In the data rows, the value 128 means zero.
Every row has a hidden score from 0 to 40. What is each row's score? 20 is about the middle. The score is a weighted sum of the row's numbers plus the product of two more (or one squared), each taken from its middle value.
[ 71 138 158 118 110 131  88 104 122 146  98 122 107  98 126 129  97  94
 143 117 147 167 113  93 130  99  68 181 181 138 117 108] ~ 32
[157  53 104 121 164 129 164 118  71 116 182 120 108 147 124 146 160  75
 214 141 149  57 147 128 171 201 149 146 112 126  68 109] ~ 25
[123 148 142  97 160 100 136 157 126 122 136 131  96 144  91 202  82 117
 150 141 177 109  83  99 148 176 135  65 155  78 100 111] ~ 12
[ 93  92 147  99 169 121 105 137  96 105 121  88 148 144 133  87 134  99
 192 131 139  78 125 122 119 145 176  65 115  80  79 105] ~ 18
[169 162  64 163 206 128 182 170 144  64 212 201 125  82 152 170 169 163
 142 141 107  95 121 168 142 160 157 109 208  99 114 118] ~ 14
[117 124 131 145  94 105 163  71 167 125 100 118 133 118  89  50 135 157
 122 133 132 163 108 136 120  73  81 143 110 181 156 139] ~ 28
[140  91  91 147 130 108 121 144 176 192 125 170 190 115 105 128 153 159
  69 141 126 133  69 140 121 129 116 134 155 145 167 127] ~ 32
[131 150 154  99 141 170  87 137 130 146 108 109 113  97 119 130 100 134
 127 152 154  93 174  63 115 156 165 119 134 105 122 156] ~ 16
[151 106  50 167 194 127  94 177 105 178 182 182  91 167 169 124 147 142
 111 121 124 120  69 184 144 148 204 130 127 115  93  67] ~ 26
[125 163 175  95 139 159 110 125 131 137 122  97 140 128 156 121 104  89
 147 141 142 123 148  82 155 149 131 154  86 118 135 168] ~ 16
[104 166 178 124 124 127 114 130 121 158  65  79 194 116  85 108  86 109
 189 133 154 174 173  76 100  54 102 163 179 103 167 186] ~ 35
[131 181  99 126 117  75 141 116 184  88 127 134 172 100 121 147 150 176
 119 134 145 157 143  98 121  86 110 171 172 150 177 175] ~ 22
[111 151 146 115 174 128  82 187 150 143 123 103 160  95 105 193  91  96
 129 120 144 141 118 110 126 148 152 111  89  86 113 137] ~ 14
[ 64 144 136 171  77 143 134  82 127 172  99 154 147 150 130 104 153 157
 101 101 122 150  90 137 139  88  75 124 140 145 123  88] ~ 21
[ 97 129 155  89 117 129 122 132 118 130 100 106 114 131 139 111  92 104
 132 107  86 171 176 137 151 112 134 120  92 146 141 158] ~ 14
[144 144 102 111 133 116 162 133 135 149 153 148 156 105 130 171 166 134
 158 143 136 120 136 139 116 112  82 123 152 131  96 144] ~ 7
[107 115 125 137 167 152  95 132  98 178 139 134 135 134 143 155 111 105
 108 112 112 141 129 116 148 132 146 143 112 152 136 110] ~ 20
[ 89 110 189 112  68 153 112 118 103  84  80  85 148 111 132  97  92 112
 136 147 112 133 133 101 100 129 160 113 127 123 148 182] ~ 26
[130 166 125 189  95 137 130 135 176 121 112 145 118  73 111 170 110 132
 107 133 133 165 136 123 114  70 125 125 125 118 141 124] ~ 20
[ 77 124 148 110  99 125 133 115 118 125 125  84 142 141 145 103 115 119
 172 125 136 165 137  99 160 128 102 132 129 121 155 168] ~ 21
[116 104 139 112 122 177 128 116 125 119  94 103 169 130 138 119 114  83
 160 146 166 101  79 118 116 144 153 137 134  65 151 167] ~ 39
[ 91 137 208  90  63 129 118 113 117 154  48  90 136 112 118 105  94 129
 111 115 115 116 143  97 101 130 108 151 117 141 177 179] ~ 23
[103 153 122 157 122 126 130 117 141 108 142 153 152 172 158 146 123 167
 104 133 138 138 143 146 123 101 126  98 123 127 130 103] ~ 20
[146 130  73 135 168 121  98 182 161 130 177 164  90 124 126 151 166 158
 117 126 146 107 113 149 136 136 121 118 130 144  96  76] ~ 10
[166 149 101 197  72  91 152 167 166 181  77 129 195 141 123  86 139 172
  91 120  93 181 162 121 103  62 119 160 113 178 237 145] ~ 15
[130 120 117 108 199 172  66 129  98  75 171 115 116 146 155 154 115 111
 100 124 147  78 110 150 167 203 200  84 124  87  68 121] ~ 23
[159 149 120 148 128 113 147 106 175 137 139 144 150 186 110 115 132 153
  97 122  92 155 111 121 124  91  99 124 150 121 131 157] ~ 19
[ 49 152 195 109  16 112 105  80 117 137  48  69 122  61 112  84  76 102
 103 127 125 185 204  59  89  79 114 143  77 141 150 147] ~ 4
[ 99 164 151 127  85 127 107 141 128 163  92  92 181 107 101 144  91  94
 110 135 111 167 166  85 116 113  99 166  98 169 153 168] ~ 10
[121  89 174 101 109 143 112 108 107 101 103 112 114  90 127 116  86  85
  92 112  95 128 150 115 114 127 162 112  80 158 137 143] ~ 17
[119 176 127 125 115 139 158 107 141 140 118 162 136 152 119 130 151 174
 113 121  68 131  95 145 147 126 103  88 146 103  91 100] ~ 10
[127 133 152 147 156 128 123 209 156 141  90 113 196 151 136 165  93 133
  97 133 140 112 135  87 134 119 162 155 122  65 170 190] ~ 28
[211 118  39 156 218 150 193 197 135 112 248 203  55 163 154 169 201 128
 160 142 161  92 121 205 186 216 171 146 209  33 108  82] ~ 22
[158 142 101 112  95 142 153 121 157 139 154 132 141 194  98 105 138 166
 131 148 101 133 154 137 129 106 102 164 133 143 168 116] ~ 17
[109 212 118 151  98 124 142 110 142 123 106 129 179 161 138 130 128 148
 131 137 132 164  32 128 131  71  98 116 149 184 141 113] ~ 18
[167 107  74 131 135  96 161 120 126 143 173 172 122  93 109  78 165 154
 126 127 101 109 107 153 133 133 119 138  97 137 158 108] ~ 16
[119 182 131 143 117 105 154 129 170  98 141 158 151  77  92 140 129 146
  85 125 161 104 107 129 112 105  91 146 166 128 137 115] ~ 13
[142  90  98 134 186 119 133 154 104 131 197 132  66 196 137 142 122 108
 173 127 151 122 144 159 150 150 163 126 122 148  42 111] ~ 27
[ 72 146 195  99  76 114 119 104 125 117  67  93 121 135  82 152  96  78
 134 147 114 105 163 104 122 106 100 161 127 161 154 150] ~ 16
[151 143 141 114 149 126 114 194 105 111 100 122  92 140 138 198  75 103
 115 110 162 133 142 124 140 151 181 120 139  71 110 119] ~ 17
[112 165 147 127 150 157 108 165 130 190 110 100 142 127 108 202  65 116
 120 140 160 157 124  99 129 115 156 105 109 113 136 154] ~ 17
[127 129 142 146 161 146 132 160 121 170  83 103  88 129 135 118 101  74
 110 126  96 159 215 107 134 107 144 201 146 146 183 135] ~ 26
[101  82 168 116 104 130  75 136 106 165 106  94 108 137 137 140 104  76
 113 111 123 153  80 126  88 136 135  76  74  97 122 120] ~ 20
[152 111 132 107 174 145  83 149  91  69 151 111  90 150 142 135 103 131
 158 113 168  79 135 124 129 204 182  84 118  36  69 137] ~ 21
[ 62 148 178  86  94 110  75  51 123 156 108  72 102 128 106 152  64 127
 104 124 128 100 122 119 116 122 143 103  75  71 102 133] ~ 16
[ 98 127 129 112 138 155 110 124  84 128 154  97  72 125 165 132 102 103
 196 126 122  91 102 126 139 168 174 115 129  60  97  99] ~ 21
[139  88 130 121 168 134  97 174 118 114 142 130 131 135 129 184 113 108
 177 123 160 102 162 108 172 156 139 104 119  86 105 120] ~ 17
[178 123  99 149 177 141 152 151 151  89 168 161 116 134 121 118 179 123
 100 149 122 102 196 161 144 138 158 127 164 118  91 120] ~ 12
[170 153 100 175 168 113 143 148 147 146 145 151 172 103 165 103 139 173
 132 137 118 146 166 123 136 107 135 129 119 157 134  89] ~ 10
[ 94  99 153 109 104 143 117 115  99 129 127  95  83 123 132 122 119 124
 156 133 127 137 132 126 139 138 140 124 106 140 141 150] ~ 24
[126 125  93 125 158 118 130 115 149 123 125 142 167 182 119 162 142 178
 123 107 139  67 104 173 128 148 127  91 152 117 130  81] ~ 25
[134 139 152 108 140 124 161  82 159  76 133 127 121 111 138 120 155 173
 146 130 144 148 143 135 120 139  79 113 167 118 136 118] ~ 19
[ 97 134 153  99  97 108 132  77  98  97 109 114 142 142 120  91 118  99
 150 136 124 118 137 133 131 165 120 134 124 131 121 176] ~ 20
[118  95 136  93 146 108  88  99  85 139 124  94 121 143 153 127 104  76
 121 105 143 157 140 124 127 140 140  91 133 117 127  96] ~ 14
[ 69 103 175  98  77 104  82 111  87 137  68  74 126 139  86  51  97 100
 152 118 124 161 156 120  88 103 117 155  95 164 156 148] ~ 26
[108 142 127 123 156 153 118 127 123 182 115 116 127 151 149 183 119  89
 138 116 165 123 151  91 119 122 136  98 125 127 108 116] ~ 5
[153 126  72 176 174 115 102 176 137 188 184 170 132 110 140 155 145 178
  77 107  96 153  49 191 158 127 112 125 131 131  69  65] ~ 19
[100 173 183  93 101 103  48 130 127 118  60  91 142 117 107 146  52 122
 146 101 119 161  76  96  99 113 125  85 111 115 136 149] ~ 21
[101  99 169  80 115  89  84 111 102  93 124  96  48 106 137 153  93 119
 164 101 113 109 141 144 133 131 181  67  92 114  73 117] ~ 9
[131  90  85 175 190  92 148 109 142 151 172 160 113 120 163 134 175 131
 109 111 141 127  86 179 134 144 115 106 140 182 106  33] ~ 18
[158 152 122 150 102 100 124 104 161 208 112 160 146 158 116 167 143 155
  65 127 116 156 107 146 125  76 104 148 126 125 151 116] ~ 13
[153 129  96 137 156 128 128 109 123  50 157 127 118  57 134 108 174 178
 149 150 141 117 142 145 117 130 127 115 137 136 111 114] ~ 20
[153 144 112 165  91 102 177 111 157 120 109 139 130 164 109  90 131 116
 115 132 129 158 121 156 113  62  58 207 185 191 179 177] ~ 34
[135  97 138 113 129 124 106 139 119 125 130 119  97 129 108 174  95 126
 116 106 138 136 184 127 138 134 158 132 101  87  84 143] ~ 14
[147 159 111 162 103 163 130 175 164 148 136 158 194 100  99 150 132 183
  36 138 130 138 110 122 109  66 138 138 156 142 134 155] ~ 18
[138 120 152 103 141 126 121 113 119 153  99 115 118 170 138 155  95  67
  95 117 101 109 111 105 148 149 165 106  80  82 122 128] ~ 11
[128 131 134  79 129 125 110 175 110  87 133 105  78  99 124 130 116 137
 169 104 128  82 159 124 148 188 204 123 162  65 135 151] ~ 12
[177  61  92 193 176 113 167  81 137 146 185 177  91 117 144  71 187 142
 183 108  99 142 109 167 133 177  85 144 127 141  96  62] ~ 28
[137 148  88 165 126 149 145 156 138 105 111 177 169 146 133 122 147 154
 102 140 102 162  56 138 119 119 133 116 152 176 160 124] ~ 26
[ 94 155 116 168 110 114 123 126 178 171 122 165 143 117 101 147 139 178
 116 136 111 143 137 109 106  65  72 150 130 132 114 136] ~ 17
[120 114 134 125 102 133 114 110 100 141 129  96 100 175 102 134  83  86
 118 110 139 102 131 113 104 121 121 130 125 113 117 145] ~ 19
[143 124 144 128  49 104 169  75 169 143  94 144 148 103  87  93 142 170
 171 128 111 137 165 110 145 103  57 158 145 151 186 140] ~ 13
[ 64 133 179 139 101 158 109 121 126 105  81 102 155 117 154 101  86 136
 125 122 173 122 182  89  90 109 160 130 109  98 138 180] ~ 25
[127 119 150 108 136 165 117 168 115 102 111 103 131 154 134 153 102 114
 132 138 122 126 104 106 126 149 141 136 131 141 111 126] ~ 28
[ 90 134 169 109 123 141 103  95 123  91  88  93 127 101  90 153 119 149
 105 118 134 158 176  98  94 128 135 141 115 107  87 150] ~ 14
[102 189 181 123  86 146 102 121 144 144  76  64 158 172 115 181  80 131
 120 125 122 108 161  83 121 125 135 123 103 108 151 185] ~ 11
[193 117  75 172 177 124 156  94 121 121 192 158 110 112 120 121 174 156
 134 123 118 124 106 171 151 156  94 108 158 134 100  50] ~ 16
[105  95 140  87 124 173 103 129 105  82 121  83 120 101  91  86 115 104
 150 136  97 109 161 101 113 127 124 151 119 165 141 184] ~ 27
[142 109 143 106 141 170 117 152 110 144 110 106 102  98 169 124 111  67
 176 119 118 102 129 118 162 147 139 126 121 107  90 127] ~ 13
[178 106  71 160 176 134 185 129 141 135 180 176 111 174 137 124 197 131
 161 138 135 110  93 155 148 169  94 157 150 164 114  62] ~ 23
[136  88 154 143 152 126 137 107  95  85 154 106  94 128 157 117 124  88
 136 127 115 109 180 127 147 178 141 148  89 107  94 134] ~ 21
[154 192 125 142 155  73 143 108 140  80 138 160 124 163 125 144 148 142
 108 107 157 122 111 131 147 140 109 136 175 103 139 149] ~ 15
[137 146  98 174 150 156 147 133 175 102 163 168 151 139 144 139 153 121
 120 141 131 148 112 130 174 127 105 132 157 135 146 172] ~ 27
[109  63 163  68 145 139 129 117  89 109 136 109  72  63 105 160 120 134
 171 136 123 101 119 138 144 164 111 100 105  88  37 125] ~ 24
[107 109 182 106  94 132  89 130 105 173 124  95 112  95 130 128  86 107
 113 117  82 145 169 102 111 103 137 145  99 129 131 151] ~ 12
[175 123  85 151 137 110 130 148 141  99 162 158 114 129 135 101 188 170
 133 144 165 120 139 152 108 141 121 124 197 127 118  86] ~ 17
[154 150  77 132 137 117 195  86 129 146 192 174 114 106 148 137 162 171
 119 150 151 123 146 134 153 141  84 134 156 156  85  98] ~ 6
[150 137 100 186 152 139 144 157 149 147 155 153 156 115 118 146 157 151
  92 126 158 115 140 112 142  87 108 136 166 163 127 123] ~ 15
[ 99 133 111 139 115  97 121  69 149 130 134 167 145 103 132 106 147 112
 129 122  86 172 151 143 117  82  93 114 138 153 106  71] ~ 8
[102 110 168  65  85 117 102 131 108 125 107  79  99 105 133 152  95 157
  94 121 128 135 103 124 114 136 160  94  77 143 113  89] ~ 23
[ 62  76 155  85 128 145  81 116  94 130 141 112  68 130 165  78 108  95
 112 114  82 123 137 132 119 126 128 112  80 127  94 121] ~ 20
[ 41 190 183  93  92 126  66 104 125 167 100  90 154  92 123 158  82 118
 152 105 158 111  85 115 113 145  79  90  97  88 113 159] ~ 12
[ 67  89 155 128 120 135 168  84  90  87 118 101 103 128 115 121 120  84
 128 148 115  83 152 119 145 170 149 131 138 102 110 145] ~ 24
[101 136 172 103 124 159 134 141  91 124 101 103 145  86 117 125 109 133
 127 147 142  99 115 110 115 156 161  75 114 114  80 149] ~ 24
[ 90 100 122 134  75 109 150  32 137  91  79 123 139  51 118  57 122 115
  77 132 102 148 112 130 103  94  49 168 123 246 191 131] ~ 37
[ 61 129 196  78  34 115  65  95 119 170  59  81  72 108  95 100  74  85
 125 113 117 160 111  96  71  90 114 133  98 157 132 173] ~ 21
[214 101  73 155 225 154 151 166 154 109 170 180 130 160 102 116 188 164
 103 148 142  79 177 141 134 144 165 179 180 150 155 153] ~ 32
[143 188  96 148 109 142 151 157 153 132 132 144 156  73 128 172 140 152
  97 150 164 125 115 130 128  89 115 109 189 100 184 121] ~ 13
[ 92 125 163  99  97 124 122 140 127  90  86  78 142  89 105 135  94  97
 153 113 137 119 150 109 125 112 119 156 121 129 161 170] ~ 19
[163 114 133 102 139 149  99 156  95 102 119 110 130 151 128  85 109 104
 153 130 111 105 152 143 129 176 158  94 150  70 148 176] ~ 24
[205 169  61 131 200 132 165 143 161 135 147 177 156  84 171 168 169 170
  79 142 127 130 125 110 157 145 114 176 193 121 177 127] ~ 23
[179 154  72 194 199 127 166 132 182 147 192 184 121 125 112 151 180 155
 107 152 170 119 130 139 132 120 134 169 154 161 154 113] ~ 28
[101  99 132 109 122 134 119 101 102 156 107  89 116 105 140 130  92 107
 167  90 164 146 136 134 130 147 133 119  61 122 120 144] ~ 18
[125  36 176  80 118 126 120 139  74  86 109  91 106 123 130 106 124 104
 150 139 155  93 154 101 115 170 143  64 110 115  95 159] ~ 34
[185 148  90 135 179 128 142 157 125 130 151 140 111 127 137 109 150 162
 121 141 151 112  91 153 126 134 141 119 108 117 114 102] ~ 20
[111 128 108 160 107 110 120  66 144 160 125 145 196 137 156  88 146 144
  86 110 126 188  61 115 134 106  54 136 101 146 146  66] ~ 21
[116 126 130 126 134 126  65 124 108 140 121  98 143 202 139 143 123 118
 102 125 117 132 118 115 117 133 173 125 105 140 156 120] ~ 22
[157 117 145 134  97 143 186  88 143  91 126 143 124 140 115 119 144 166
 107 158 119 131 124 143 130  88 101 145 125 171 151 133] ~ 34
[134 146 114 123 149 150 146 111 146 162 147 167 115 132 115 114 178 125
 128 140  98 127  92 138 148  94  82 135 137 131 129  94] ~ 15
[142 134 130 108 146 102 164 158 135 144 145 115 141 137 105 141 125  92
 116 132 151 133 202  85 104 132 147 173 146 125 160 151] ~ 8
[165 154 134 121 149 150  98 208 109 159 129 115 104 161 167 175  95 128
  83 130 120 120 126 130 130 106 161 122 119 112 139 117] ~ 20
[129 148 145 123 110 124 171 168 136 113  67 106 127 145 129  65 123 106
  77 123  94 127 168  90 164 145 161 203 105 184 224 171] ~ 22
[175  82  89 172 133 117 151 167 151 133 161 186 134 125 148  96 179 154
  74 143 140 140 108 144 116 145 151 119 163 154 137  96] ~ 21
[ 89 100 132  85 135 124  71  99  89 158 113 109 110 142 130 119 106  97
 191 106 126 137 112 132 126 136 116  59 122 103  87 129] ~ 16
[144 136 128 129 118 143 111 140 111 163 103  93 160 115 128 122 100 136
 113 114 139 113 140 121 143 161 167 120  91 103 150 170] ~ 17
[112  61 157 108 140 130 130  80  85 125 155  99  52 144 155  74 129 143
 144 128 110 103 179 125 153 153 146  93  97 115 130 139] ~ 25
[116 121 122 120 120 127 127  85 156 143 136 148 141 132 132 146 145 200
 173 115 172 139  79 155 120 144 105  94 149 146 118 128] ~ 26
[140  94  93 124 130 131 132  50 104  92 162 156 101 186 158  70 182 185
 161 114 133 126 143 179 130 169 122 130 137 122 111  90] ~ 28
[122 103 156 139  99 149 101 135 136 136  90  96 149 130 108 143  90 103
 125 115 147 166 111 113 139 143 144 169 146 100 147 133] ~ 32
[ 91 137 142 141 107 138 120  97 113 125  73  78 119 148 129 169  84 139
 111 120 144 140 138 108 150 144 132 115 120  90 125 165] ~ 21
[ 73 162 165 114 101 133 110 109 125 149 112  90 168 181 121 181  76  89
 147 117 151 122  62 106 122 111  72  60  89 158 121 157] ~ 18
[115 106 144 124 138 159 100 121  74 128 136 107 121  81 131 114 117 140
 162 143 118 104 153 143 140 182 160  82  84  83 107 128] ~ 19
[107 157 157 139  98 122 154 135  70  92  98  98 116  64 123 155 104 130
 140 132 134  87 134 134 135 152 172 121  96 151 138 149] ~ 25
[ 80 117 139  87 135 148  81 136 100 148 116 117 127 158 108 191  99 111
 142 121 150 111 113 119 144 149 112 115 120  80 106 119] ~ 20
[117 149 170  68 106 135  96 152  97 102  92  60 144 101 159 141  92  86
 132 118 145 117 135 125  85 141 147  64  58 122 118 145] ~ 12
[151 138 105 159 114 107 175 120 152  54 137 140 128 121 129  94 170 176
 111 140  50 159 147 142 145  89  62 182 124 158 148 111] ~ 18
[190 140  92 175 139 135 178 129 144 114 158 170 123 110 119  94 174 150
 116 147 120 114 132 148 156 112 156 166 183 165 132 143] ~ 20
[ 99 165 141 122  99 147 145  79 168 152  96 144 189 155 122 155 128 153
 117 150 117 137 111 120 113  80 106 111 124 148 181 146] ~ 19
[128  86  94 168 111  94 146 110 142 147 130 141 133 176 153  80 153 148
 111 124 135 144 144 147 106 115 106 158 134 149 121 151] ~ 26
[121 106 118 118 190 104  91 143  63  95 187 116  95 171 125 110 145 115
 201 120 120  83 110 174 140 182 153 100 126  78  77  95] ~ 24
[169 111 102 158 143 111 143 131 135  73 149 148 114 101 159 107 171 169
 124 148  73  72 185 172 121 150 145 144 164 102 140 126] ~ 20
[132 110 121 153 113 102 126 152 167 157 129 154 115  94  93  77 125 152
 120 145  98 170 130 149 114  61 101 136 137 212 140 106] ~ 22
[133 153 132 114  96  95  99 141 142 136 120 107 184 134 133 131 101  99
 129 129 131 158  89  63 108  98 118 132 127 130 137 109] ~ 13
[121 154 140  85  91 128 127 117 112 142  84  97 134 131  84 117  80  94
 112 148 128 119 134 116 110 121 145 120 130  75 141 169] ~ 18
[154 168 111 165 156 160 151 124 163 124 155 166 113 107 136 131 173 167
 137 142 112  91 158 140 140 111 107 129 135 126  95 118] ~ 9
[109 137 103 138 141  93 170  98 150 121 127 159 110 161 136  76 140 133
 167 124 133 148 161 142 108 101  86 173 136 131 150 135] ~ 25
[108 114 127 119 180 101 121 127 105 109 127 119 119 131 133 158 122  85
 134 122 128 149  72 132 153 142 139 119  89  87  78 106] ~ 20
[123 144 114 134  86  90 154  86 181 155 150 148 150 133 104 140 134 135
 100 148 134 138  90 130 127 112  84 172 165 166 126 137] ~ 21
[ 94 147 161 102 140 156 134  93  89  94 134 108 113 158 149 110 121 129
 182 153 155 113 126 114 159 159 158 135 145 117  83 148] ~ 29
[178  73  90 116  90 123 116 112 115 130 132 141 123 162 173  78 145 144
  79 122 107 131 145 164 118 134 142 173 155 145 163  90] ~ 24
[121  47 164  89 141 119 125  39  80  66 150 116  52 125  98  93 151 111
 222 130 155  96  94 182 151 202 103 129 120 126  90  82] ~ 38
[173 110 117 115 124 129 167 103 106 104 153 170 126 124 117  59 173 166
 142 137  82 146 174 145 143 122 106  98 129 109 136 131] ~ 14
[188 121  90 155 150 125 178 139 149 126 163 156  91 113 119 139 146 147
 108 119  99 113 118 183 134 116 132 129 106 156 141 101] ~ 17
[150 145 154 102 114 157  77 192  92  59 104 106 116 102 127 149 102 132
 117 122 128  88 150  98 136 172 150 118  68  50  96 144] ~ 15
[ 46 125 169  91  67 150 111  66 133 143  51  82 132 126 129 126  83 104
 147 119 112 147 158 139  98  84  98 151  64 122 112 170] ~ 20
[151  64 168 131 116 134 152 126 101 134 114 115 119 138 104  62 120 121
 169 132  99 127 170 126 135 137 113 161  97  94 142 128] ~ 30
[108  98 183 105  89 106 115  72 106 162  79  88  71  97 166 140  94 118
 144 121 141 129 125  97  85 111 138 150 103 165 156 156] ~ 24
[ 93  84 180  98 103  89  36  80  75 125 120  83 104 154 145 129  84  84
 178 113 146 111  79 154 142 131 135  29  55 128  67 108] ~ 20
[157  76 133  97 187 103  75 122  86 111 168 107 110 152 116 133 138  89
 157 122 115 128 118 152 155 177 146  99 102 110 101  71] ~ 19
[120  87 155  54 155 101 111  88  90 178 150 100  95 139 150 128 112 107
 153 100 159 102  99 143 109 163 125  99 100  99 120  81] ~ 20
[104  50 130 115 139 136 136  96  85 101 146 122 111 113 164 131 133 109
 152 113 132 119 146  97 156 146 117 129 106 142 101 126] ~ 24
[150 129 116 161 102 160 117 114 160 100 149 160 129 180 115 136 147 163
 121 143 134 117 152 134 105 115 116 123 152 114 125 152] ~ 22
[ 95 138 140 104 156 141 105 170  82 140 140 118  96 149 135 162 118 115
  77 123 174 116 128 138 160 159 201 123 138 107  76 123] ~ 33
[160  91 132 107 129 115  90 181  84 141 151  96  95 118 146 103 107 118
  74  92 101 124 105 132 138 145 196 117  82 169 103 121] ~ 24
[146 173  76 162 136 105 127 141 164 155 146 136 130 149 114 123 139 130
 152 138 144 125  59 150 127 138 111 112 110 121  93  70] ~ 16
[163  84 151 115 121 156 110 174 156 166  99 112 112 118  96 136  96  48
  75 122 107 128 155  86 114 102 158 149 155 160 147 145] ~ 17
[137 118  93 152 143 127 156  61 147 191 132 154 126 121 121  83 165 150
 128 136  97 150 164 112 121 106  88 151 117 195 150 121] ~ 21
[ 78 137 154 120  89 138 105 112 125 158 102  80  93 146 125 104  96  84
  99  99  99 167 132 111 108  76 101 164 101 185 159 110] ~ 16
[187 203  89 159 173 151 193 146 167 107 141 186 148 139  81 154 152 182
 149 164 111 111 133 125 140 128 123 166 189 101 158 132] ~ 23
[138  89 123  91 165 146 101 157  81 127 172 115 122 118 162 153 118 148
 142 120 102 103 110 138 180 175 234 101 122  93  88 117] ~ 25
[123  91 146  97 136 156  60 173  90 112 123  76  82 143  92 112 102 110
 154 112 102 134 117 143 132 131 159 119  65 120  76 103] ~ 23
[ 97 103 130 120 131 140 142 130  97 144 138 126 106 174 128 152 114 116
 152 120 155 117 166 135 126 120 141 134 136 105 165 148] ~ 27
[124 111 139  94 105 115 190  78 136  54 111 142 130  96 104  43 170 157
 139 158 101 115 151 123 137  95  81 169 148 140 177 185] ~ 28
[176 147  87 167 117 148 139 216 195 133 112 146 140 159 124 137 133 148
  63 150  99 154 144 114 112  79 132 181 173 118 184 139] ~ 27
[ 95 109 166 109 172 113 102  82  99 152  83  97  82 130 157  84 119 135
 158 120 168  84 124 154 125 123 115  86  70  84 130 119] ~ 29
[170 139 120 107 102 173 141 147  94  88 124  96 141  97 142 114 124 130
 133 129 116  93 172 128 150 180 173 114 150  81 120 171] ~ 12
[118 127 141 103 163 165  90 127 133  89 101  96 111  87 103 165 122  87
 180 110 133 111 122  94 149 157 148 100 128  98 114 169] ~ 24
[131  59 146 126 131 103 121 149 124 144 134 118 105 118 120  96 117  79
 180 120  90 125 152 128 161 124 161 137  98 146  97 109] ~ 15
[152 155 123 186 110 102 168 125 171 161 111 178 155 124 121 143 124 115
 168 133  77 143 133 155 105  81 150 168 145 143 137 138] ~ 18
[ 95  98 155 104 116 138  97 156  99  94 107  89 148 106 131 124  88 107
 149 138 153 103 141  98 143 146 138 178 110 150 143 160] ~ 31
[116 173  96 151 121 142 121 111 162 150 128 153 163 107 139 160 150 120
 150 131 156 138  49 136 123 100 104 123 140 145 128 130] ~ 23
[125 106 116 143 150 108  90 218 136 157 116 117 123 144 146 164  87 139
 119 127 124 101 174  96 124 125 207 147 145 139 145 130] ~ 17
[127 135 116 142 146 116 126  99 144 137 133 190 155 116 127 171 145 167
 124 150 133 101  98 151 150 119  86 129 173 166 123 103] ~ 23
[177 144  96 165  87 147 185 147 176 103 139 165 142 123 113 145 170 142
 110 138 140 123 161 135 137 108 126 157 160 165 181 144] ~ 13
[162 164  60 169 163 112 190 145 172 133 135 176 150 110 120 122 171 144
 114 123 129 169 135 130 152 107 119 253 170 185 170 134] ~ 25
[162  75 108 138 142 162 189 120 122  67 165 173 110 121 165 110 189 187
 173 168 116 100 143 151 170 173 117 120 133 135 122 137] ~ 39
[111 158 116 132 102  99 163  71 132 115 136 182 152 114  92  98 190 148
 137 132 145 109 117 145 133 138  81 138 162 167 128 131] ~ 14
[114 125 158 110 111 187 107 155  97 126 102  77 164 116 133 104 103 116
 120 112 133 106 193 113 101 165 201 124 101  69 135 146] ~ 18
[ 89  90 165 117 112 132  75 119 114 145  96 100 143 131 116 121  91  83
 119 107 138 128  62 136 120  92 133  59  83 121 123 135] ~ 24
[128 147 109 124  92 144 128 177 158  75 133 153 160 109 127 139 157 168
 123 143 143 122 130 138 121  86 118 120 195 116 156 115] ~ 15
[109 127 118 132 143  99 169  92 132 162 147 147 133  97 124 114 170 161
 141 140 110 126  92 142 140 103  69 154 120 160  85  97] ~ 17
[138 138 137 151 105 131 143 127 142  90 154 163 120  93 148 102 168 173
 104 152 126 107 135 109 125 117  80 191 152 125 124 146] ~ 23
[140 143  84 155 126 122 127 157 165 138 116 151 151 127 103 121 166 115
  71 135 123 143 122 151 121  76 112 178 118 173 165 131] ~ 19
